Look-ups in named tables: a row name and a column name give one cell, copied from the table.

tobeg:
	bez	dap	zulugod	gimilo	ref	vob	botok	vidif	lazuku	rek
lom	-0.1	-0.6	0.0	0.2	0.4	0.1	0.3	0.0	0.3	-0.1
digo	-0.3	0.2	0.1	0.1	0.1	-0.2	0.8	0.4	-0.1	0.3
nal	0.0	0.3	0.3	0.6	0.4	0.7	-0.3	0.5	0.0	-0.1
gatopa	0.3	0.4	0.2	-0.1	-0.2	0.9	-0.3	0.3	-0.3	-0.3

gatopa, ref => -0.2
nal, vob => 0.7
lom, ref => 0.4
digo, bez => -0.3
lom, zulugod => 0.0
nal, rek => -0.1
lom, botok => 0.3
digo, lazuku => -0.1
nal, ref => 0.4
gatopa, vob => 0.9
lom, vidif => 0.0
gatopa, botok => -0.3
lom, rek => -0.1
lom, bez => -0.1
gatopa, vidif => 0.3
digo, gimilo => 0.1
lom, dap => -0.6
nal, botok => -0.3
nal, vidif => 0.5
gatopa, gimilo => -0.1

sanil:
|  | laf | lopo | kepalav | kav | fipit | ziro | tofidiz |
|---|---|---|---|---|---|---|---|
| nupa | 0.096 | -0.277 | 0.266 | 0.265 | 0.183 | -0.268 | -0.240 |
| linonon | 0.499 | -0.900 | 0.931 | 0.704 | 0.734 | -0.927 | -0.876 |
| situta | 0.296 | -0.552 | 0.550 | 0.493 | 0.419 | -0.549 | -0.511 |
| seranet | -0.415 | 0.703 | -0.745 | -0.567 | -0.592 | 0.725 | 0.686 |
| dida | -0.254 | 0.438 | -0.463 | -0.371 | -0.364 | 0.446 | 0.420 |
| sibefor | 0.428 | -0.773 | 0.798 | 0.604 | 0.629 | -0.796 | -0.752 |
| dazozin | 0.504 | -0.916 | 0.947 | 0.718 | 0.745 | -0.943 | -0.890 |
| dum | 0.498 | -0.901 | 0.932 | 0.705 | 0.734 | -0.928 | -0.876 |
| medakas | 0.446 | -0.830 | 0.853 | 0.667 | 0.665 | -0.849 | -0.798 |

situta, kepalav -> 0.550
dida, lopo -> 0.438
dazozin, kepalav -> 0.947
medakas, tofidiz -> -0.798
dum, tofidiz -> -0.876
sibefor, tofidiz -> -0.752
sibefor, lopo -> -0.773
dazozin, laf -> 0.504
Which row has the largest kepalav? dazozin

mavi:
fields: fek, dalok, furaki, rel, kalufu, moralup, bis
geguke: [60427, 27077, 67714, 80994, 54926, 50960, 63802]
fipuv: [66876, 21866, 53102, 20483, 47200, 55603, 53725]
vis: [74714, 79944, 62161, 82137, 35055, 47157, 71514]
lamasog: [64350, 30678, 45180, 76301, 67027, 36357, 45809]
fup: [52081, 80726, 48537, 71251, 28654, 54219, 36496]

furaki of geguke: 67714
kalufu of fup: 28654
fek of fipuv: 66876
bis of geguke: 63802
moralup of vis: 47157
fek of vis: 74714
furaki of lamasog: 45180
moralup of geguke: 50960
kalufu of vis: 35055
dalok of geguke: 27077
bis of lamasog: 45809
dalok of fup: 80726
dalok of fipuv: 21866
fek of fup: 52081
furaki of fup: 48537
bis of fup: 36496
bis of vis: 71514
moralup of fipuv: 55603
Row with the largest rel: vis

teneka:
         tak  tubuk  sutilon  mazi  nus  losi  kol  vapupu  pagoz
serubak  108    160      132    90  116   134  150     134    143
tir       58    150       83    65  138    94   48     100     49
gufupa   112     57       98   115   78   161   99     157     84
mifefa   158    169      196   148  116   131  157     124    183
bab      100    174      182   107  121   121   59     129     86
zubaf    120    182      162   114   66   126  147     123    126
pegepu   195    114      184   195  110   105  110     113    174
saruso   219    126       75   218  192    71  219      72    219

What is the sutilon of mifefa in teneka?
196
What is the pagoz of pegepu in teneka?
174
What is the mazi of mifefa in teneka?
148
What is the nus of zubaf in teneka?
66
What is the kol of bab in teneka?
59
What is the tubuk of mifefa in teneka?
169
What is the kol of mifefa in teneka?
157
What is the losi of saruso in teneka?
71
What is the kol of serubak in teneka?
150
What is the losi of bab in teneka?
121
What is the vapupu of gufupa in teneka?
157
What is the nus of bab in teneka?
121
What is the mazi of serubak in teneka?
90
What is the kol of zubaf in teneka?
147
What is the tak of bab in teneka?
100
What is the vapupu of pegepu in teneka?
113
What is the sutilon of tir in teneka?
83
What is the tak of mifefa in teneka?
158
Which row has the largest tubuk? zubaf

Table fatiga
|  | sov | gebabo | tun | pebove | zalu | gan | zenu | rini | pevalus | tukeb |
|---|---|---|---|---|---|---|---|---|---|---|
| rozazeg | 129 | 75 | 59 | 138 | 136 | 110 | 144 | 52 | 122 | 55 |
| tozetul | 69 | 143 | 57 | 140 | 158 | 100 | 178 | 106 | 195 | 37 |
| vororad | 74 | 93 | 159 | 98 | 129 | 83 | 118 | 48 | 194 | 34 |
| masurud | 83 | 129 | 129 | 115 | 112 | 91 | 144 | 134 | 155 | 84 |

rozazeg, zenu => 144
masurud, gebabo => 129
vororad, pebove => 98
tozetul, sov => 69
masurud, zalu => 112
masurud, pevalus => 155
rozazeg, pebove => 138
vororad, pevalus => 194
vororad, zenu => 118
rozazeg, tun => 59
vororad, sov => 74
rozazeg, gan => 110
rozazeg, pevalus => 122
rozazeg, sov => 129
rozazeg, gebabo => 75
rozazeg, tukeb => 55
vororad, tun => 159
masurud, pebove => 115

pes =
fields: lifefun, direk, lafoner, pugisob, popunog, tenom
musu: [87, 135, 198, 116, 128, 122]
banolep: [119, 143, 135, 134, 162, 142]
mogak: [62, 104, 192, 130, 104, 140]
muva: [112, 155, 115, 130, 155, 142]
gefu: [123, 155, 135, 120, 170, 142]
sagulov: [123, 156, 135, 130, 171, 142]
sifamam: [123, 155, 130, 108, 155, 145]
zur: [110, 110, 180, 103, 126, 142]
fuzop: [114, 123, 169, 133, 128, 126]
misomi: [123, 164, 135, 136, 150, 150]
zumele: [123, 143, 132, 130, 155, 120]
dod: [132, 143, 131, 130, 158, 142]
ked: [123, 143, 135, 130, 155, 142]

What is the lafoner of muva in pes?
115
What is the popunog of sifamam in pes?
155
What is the popunog of ked in pes?
155
What is the popunog of banolep in pes?
162
What is the pugisob of gefu in pes?
120
What is the lifefun of sagulov in pes?
123
What is the pugisob of zumele in pes?
130
What is the tenom of mogak in pes?
140
What is the direk of ked in pes?
143
What is the lifefun of muva in pes?
112
What is the lafoner of musu in pes?
198
What is the popunog of mogak in pes?
104
What is the popunog of dod in pes?
158
What is the lafoner of misomi in pes?
135
What is the tenom of ked in pes?
142
What is the tenom of muva in pes?
142

zeteb:
         kizepo  fanib   lim  zuzik   ras  sapovip  rapo  tabo  penobed
zanalo      0.1    0.0   0.2   -0.4  -0.1     -0.5  -0.1  -0.1     -0.3
runagud     0.3    0.2   0.0   -0.2  -0.1     -0.6  -0.2   0.0     -0.1
biboges     0.4    0.1   0.1   -0.1   0.1     -0.4  -0.2  -0.1      0.3
dimav       0.2    0.0   0.3    0.4  -0.2     -0.6  -0.2   0.2     -0.5
bizog       0.0    0.0  -0.5   -0.4   0.1     -0.5  -0.2   0.6      0.2
zopov       0.2    0.7   0.1   -0.3  -0.2     -0.6   0.4   0.0     -0.1
norure     -0.2   -0.1  -0.1   -0.3   0.5      0.3  -0.2  -0.1      0.1

sapovip of bizog: -0.5
kizepo of zopov: 0.2
rapo of dimav: -0.2
zuzik of runagud: -0.2
ras of zopov: -0.2
kizepo of biboges: 0.4
kizepo of runagud: 0.3
zuzik of zanalo: -0.4
zuzik of norure: -0.3
ras of runagud: -0.1
sapovip of dimav: -0.6
ras of biboges: 0.1
fanib of dimav: 0.0
kizepo of zanalo: 0.1
penobed of zanalo: -0.3
fanib of zanalo: 0.0
rapo of zopov: 0.4
fanib of bizog: 0.0
sapovip of norure: 0.3

Table difum
|  | zedo | dozetu | guk | rilig | fove | tur | mep |
|---|---|---|---|---|---|---|---|
| moz | -1.6 | -3.4 | -2.7 | -1.3 | 1.0 | 6.2 | 0.1 |
| masos | -3.4 | -2.2 | 0.5 | -2.5 | -2.5 | 2.8 | 0.7 |
| lag | -0.5 | -1.0 | 1.5 | -4.3 | -4.7 | -3.1 | -1.3 |
| nis | 0.5 | 3.3 | -2.9 | 0.1 | 3.1 | -2.0 | -5.3 |
| daf | -2.8 | -3.4 | -1.1 | -2.0 | -0.6 | 5.5 | 1.2 |
| bala | -2.5 | -3.3 | 2.0 | -1.1 | -3.8 | -0.3 | 4.9 |
| gezirof | 0.9 | 2.0 | -0.6 | 1.8 | -0.2 | -5.5 | -1.5 |
| suvozag | 0.7 | 3.0 | -1.7 | -1.6 | 1.2 | -2.7 | -5.2 |
| buvefaf | -2.9 | -2.1 | 0.0 | -3.1 | -2.1 | 2.8 | -0.3 |
| fiza | -2.5 | -3.2 | 1.9 | -1.1 | -3.8 | -0.3 | 5.1 |
| pegub | -1.3 | -1.2 | 2.5 | -3.7 | -5.7 | -3.5 | 0.2 |
| zafog | -0.8 | -2.8 | -3.8 | -0.3 | 2.2 | 6.1 | -0.6 |

What is the mep of gezirof in difum? -1.5
What is the rilig of nis in difum? 0.1
What is the guk of lag in difum? 1.5
What is the mep of pegub in difum? 0.2
What is the fove of masos in difum? -2.5
What is the mep of fiza in difum? 5.1
What is the fove of zafog in difum? 2.2
What is the mep of moz in difum? 0.1
What is the zedo of lag in difum? -0.5
What is the mep of masos in difum? 0.7
What is the dozetu of daf in difum? -3.4
What is the guk of moz in difum? -2.7
What is the rilig of gezirof in difum? 1.8
What is the zedo of suvozag in difum? 0.7
What is the tur of gezirof in difum? -5.5
What is the zedo of nis in difum? 0.5
What is the fove of buvefaf in difum? -2.1
Which row has the largest zedo? gezirof

